Rotation paths and how fast each direction turns (degrees a step):
Each turn is a multiple of 5 degrees from 10 to 175, or 0.
Each row of a path follows its step; steps can be skipped.
path 1
step 0: [-10   7  24 -47 -39  21   7   7 -14   6  -3 -43 -41  -1  22   3  34 -37
  42  -7  -8 -33  15 -15 -38  16  -8 -35   2 -56  10  10  -6   9  -9  -7
   9  22   0  -4  28   6  14  28  17  29 -21 -24  10   1  19  -1 -10 -24
 -23  12]
step 2: [ 19   9  60 -32   5  -1   5 -23 -30  10  17   2   0 -25 -61  18  -7 -10
 -38  45  -2   8   1 -30  -6   1 -11  35 -10   5   7  21  30 -12  12 -24
  20   8  -8 -43  -9  32 -10 -15  -4  -8  26  28  35  14   1 -28   0  12
  22 -14]
step 3: [-23  14   2  14 -35  -9 -16  -7 -46  13 -18 -32 -47 -39  -4 -27  49 -24
 -10  27  -8 -27  20   4 -12  20 -21  -2 -40 -20  19  30  28 -27 -44  18
   9 -14 -23  -8  -6  -2  -3   9   3  15  -4  10  28 -17   7 -15  26 -32
   3  11]
step 5: [ 25 -36  42 -45 -14   7  17 -37 -28   5  11   4 -31   0 -33  18 -20 -25
 -26 -13  27  35  15  -7 -14 -47  23  -6 -10  24 -14   2 -11 -18   5 -10
   7   9 -19  -1  18   7 -14  -3  24  14  16 -13  49  11  16  14 -50  33
  -4   9]
step 8: [ 26 -31  13  -9  -2 -11  -4 -14 -31 -28  18   3 -32   5 -13 -16  15  12
 -32 -38  12  25  -8 -17 -31 -20  47 -11 -34  14  -8  -4 -13 -10 -33 -27
  41  30  26   1  23 -27 -27   7  31  53 -14   4  -7  -2   3  23  -1 -34
   9   4]
step 9: [  1 -18  17 -27  -4 -18  31  27  -7  55  12  -9  -4 -10 -19  10 -50  -6
  -3 -12  14 -12  43   7 -31 -28  18   1   5  14  -1  33   7  19 -42 -13
  16  17  -5  11  58  -1  10  16   8   9   0 -24  -6 -31  50 -20  16  16
 -23  18]
step 14: [ 30 -28  19 -23  28   2   5 -34  -6 -32   5  -5  17 -15 -12 -12  -2 -31
 -51  20  25 -35 -16   0 -23  13   3  41  -3   6  24  35   9  -3  -4  11
   7   1 -44  -9   8  47  -2 -19 -43  28  -3  -6 -30  -7  15  -6 -37  28
  10  16]
step 16: [ -7  -7 -19 -67 -20  38  -5  12  15 -15  -2 -36  -9  -6  16  -5  28  26
  11 -16 -12 -15 -25 -14 -22 -32  -7 -17 -28  -5  11   5  -5   3 -33 -26
 -11  21  -3  29   5  31  13  25  44 -13  44 -22  -6  36  23  -4  20 -15
  33 -20]
step 18: [  5  36  28  15 -27  -7 -11   1 -19  28  31 -28  26  18   8 -17   0 -43
 -60  42 -12   7  18  -4  -9 -12 -22  26  -8  30  21   4  10  -4 -20   3
  19   4 -44 -24  24   7   7   1 -15  -4 -26   0   5  21  37  -7  34  34
  29  17]
Directions:
[ -9   0   3   7   0   0   6   3   0   1   3  -7  12  -3  -6   1 -12   5
   6  -5   1   2   0  -4  -8  11  -3  -4   3  -5   3  -2   0  -5   5  -6
  10   2   0 -10   4   6  -1   2   6  -2   2  -5  -8   4   1   8  14   9
  17  -1]
155
[ -8   5   1  -1  14  -1  -9  -1   1  -9  -2  -4  -4  -6   0   6   7   8
  10  -2  -3   2  -1  -4   0   0   4   8 -10   1  -4   3   9   1 -12  -3
  -2  -3  -1  -4 -15  -3 -10  -2  -4  -3   6  -4   4  -1 -11  -6  11  -2
   7   3]
85
[  3 -10  -1   3  -1  -5   0  -4   7   6  -1  -3   4   6   7   0   5   3
  -3  -5  -4   0  -4  -4   4   3  12  12   2  12   9   1  -9   0  -7  -3
  -6  -5 -14   7   0   0  -2   3  -5  -3   1  -7 -12  14  10   0   7  -1
   2  -7]
10
[ -6   0   9  -1   1 -10   1 -12  -4  -3  -4   3 -14  -7  -8   2  -5  -8
  10  -9  -8  -5   8   3   2  -2  11  -2   3   2  -1   7   1  -5   7  -5
   0  -4  -4  -4   5   3   4  -2   0   7   3   8   3  -3   8   2   5  -9
   1 -14]
10
[  1   8  -4   3   2  -5   5  -1   5   4  -7  -1   5   4 -10   6   2  -2
  -6   5  -1  -4 -13   2   6   1   3   3   3  10  -8   7  -1   7   8  -1
  -1   5 -12 -13   2   0   0  -8  -3   2   6  -5  10 -10   8  -1   2  12
   0   8]
90
[  2  10   3  -4  -2  -7  -3   4   5  -1   1   4 -10   2   0  -2  -2   3
   1   5   3  -5 -13   1   6  -8   4  -6   0  -1  12   1  -6  -9  -3  -6
  -2  -2   5 -15   2   0 -13   9   6   0   4   4  -1  13  -2   0 -12   5
   4   2]
130
[  9  -6   1 -10  -2  -4  -2   5   6  -2   6   0  -9  12  -8   6  -3   1
   2  -3   2   7  -6  10  -3   0   5  -3  -6 -14  -4  -7  -9  -1  -4   3
  -6  -8   3  -6   1   1   7  -4   2  -4  -3 -15   2  -7   6   0   8  -6
   4   1]
90
[  4  -1   2   6   8   2  -6 -13   2  -7  -1   9  -3   6  -3   0   2  -4
 -12  -7   4   5   2  -3 -13  -4  -2   1   0   1   2   3  -3  -6   6 -18
   1  -1   6  -4  -6   0   3 -13  -5  -6   2   1  -9   3  -2   8  -2   3
  -6   8]
115
